[[103 109 124 136 131 128 104]
 [140 112 102 140  98 130 117]] → 104, 140

[119 126 126 120 103 127 137] → 137, 119

[113 107 145 141 111 143 120] → 120, 113

[[137 122 108 144]
 [132 115 104 126]] → 144, 132

[130 152 119 148] → 148, 130

[[152 149 102 100 106]
 [149 131 144 101 140]] → 106, 149

[[106 138 150 150 152 100]
 [143 119 115 112 111 148]
 [105 141 138 134 133 122]] → 100, 105

[[124 129 122 113 129]
 [126 125 125 127 124]
 [107 131 133 111 143]] → 129, 107

[[112 115 105 121 125]
 [139 115 135 133 118]] → 125, 139
---
[[127 125 128 127 127 131 129 127 127 129 128 124 124 128 127 132]
 [130 124 119 134 126 127 125 133 127 134 131 121 131 122 141 118]
 [133 124 119 134 126 129 124 133 128 134 132 120 131 120 142 117]
 [127 129 129 127 128 128 128 127 129 128 128 129 129 129 128 128]
 [132 139 114 138 132 105 140 143 108 128 113 133 136 122 130 109]
 [126 128 129 127 127 129 128 127 130 127 127 127 128 128 129 130]
 [125 125 127 127 126 130 128 127 128 130 127 123 125 127 129 131]
 [129 124 117 132 126 126 127 135 125 134 128 120 129 121 139 119]] gives 118

[[141 120 120 143 137 145 123 146 149 145 143 121 147 130 123 128]
 [119 122 123 118 124 117 121 118 121 120 120 126 114 122 130 126]
 [138 122 123 135 136 140 125 141 143 143 141 123 142 130 122 140]
 [141 117 121 137 143 145 117 142 146 142 143 122 141 119 128 126]
 [141 115 124 136 137 148 121 140 141 139 141 119 150 126 120 145]
 [137 124 118 134 141 135 121 143 148 148 143 125 132 124 125 124]
 [119 138 130 118 124 112 132 118 118 120 119 136 109 127 133 116]
 [147 140 131 145 148 146 134 151 153 154 152 138 143 130 132 125]
 [136 118 121 133 139 142 115 138 144 139 138 126 139 116 131 121]
 [148 126 126 142 148 150 121 148 153 149 149 130 147 120 130 126]] gives 126

[[131 130 134 126 121 125 133 118 123]
 [130 130 132 121 118 122 129 115 120]
 [117 124 121 136 138 132 133 122 133]
 [127 127 129 126 125 122 127 118 128]
 [116 128 123 139 140 130 141 121 135]
 [115 134 123 132 129 123 145 131 124]
 [130 121 130 128 131 123 120 106 137]
 [135 122 128 130 135 132 115 125 139]
 [139 123 134 132 137 129 116 123 146]
 [111 124 121 134 135 126 140 113 129]
 [116 130 122 141 144 127 138 120 142]] gives 120

[[124 129 132 130 128 127 131 132 131 131 129]
 [128 126 123 120 130 122 123 126 131 126 127]
 [123 122 131 127 132 120 136 138 131 137 136]
 [131 132 130 134 128 127 139 133 129 132 131]
 [128 127 132 137 128 121 150 140 131 138 134]
 [123 122 131 125 132 126 127 132 127 133 134]
 [128 125 126 121 130 134 113 121 121 124 128]
 [131 132 133 133 132 128 138 135 125 136 138]
 [130 131 126 133 122 128 133 126 133 124 120]] gives 127

[[113 117 119 146 144 126 117 136 142 112 148 111 146 109 113 146]
 [111 135 135 137 110 127 116 118 113 147 147 142 148 105 144 149]
 [137 136 117 137 138 125 114 118 140 143 110 109 109 146 152 146]
 [139 138 138 139 113 133 140 117 140 143 106 110 102 100 104 147]
 [142 143 139 112 114 134 118 119 142 108 146 114 149 110 111 147]
 [135 136 114 137 136 127 115 133 110 105 101 141 139 106 144 146]
 [137 141 136 141 134 133 115 120 112 144 141 135 103 105 136 104]
 [112 139 115 142 117 131 137 135 137 145 108 112 146 142 107 140]
 [112 139 138 143 113 130 140 117 120 107 108 139 154 112 147 108]] gives 149

[[126 121 116 128 122 113 119 118 112 138]
 [128 130 125 116 125 119 133 121 117 109]
 [135 128 134 119 138 119 115 121 114 115]
 [125 130 124 145 124 131 117 133 133 114]
 [123 152 129 134 118 134 114 133 138 112]
 [124 126 121 114 124 131 117 129 131 122]
 [123 155 127 109 120 124 129 124 120 124]
 [136 147 135 118 138 125 112 127 120 121]
 [124 129 129 123 119 128 143 123 118 117]
 [120 139 138 119 117 129 123 117 119 132]
 [124 127 123 110 119 123 127 118 112 122]] gives 109
---
[127 118 104 110] --> 118

[[117 120 126 144]
 [131 131 132 152]] --> 120

[150 146 128 102] --> 146

[[115 129 106 131]
 [134 128 119 128]
 [125 116 122 126]] --> 129

[[142 139 131 115]
 [119 114 128 125]
 [ 99 116 108  99]] --> 139

[[142 116 103 142]
 [128 120 132 125]] --> 116

[101 103 122 133] --> 103

[[146 126 126 119]
 [131 147 148 132]
 [149 105 117 141]] --> 126

[ 99 118 118 116] --> 118
---
[[115 143 111 143 112]
 [136 127 117 117 122]
 [136 116 152 122 125]]	115, 125

[140 135 104 139]	140, 139

[103 127 148 117 121 133]	103, 133

[157 147 136 144 148 138]	157, 138

[[110 127 151 123]
 [119 135 130 131]]	110, 131

[134 147 151 113 134]	134, 134

[115 119 116 105 131 124]	115, 124

[104 123 113 126 127]	104, 127

[104 104 118 126 135]	104, 135

[141 154  99 127 130 122 148]	141, 148
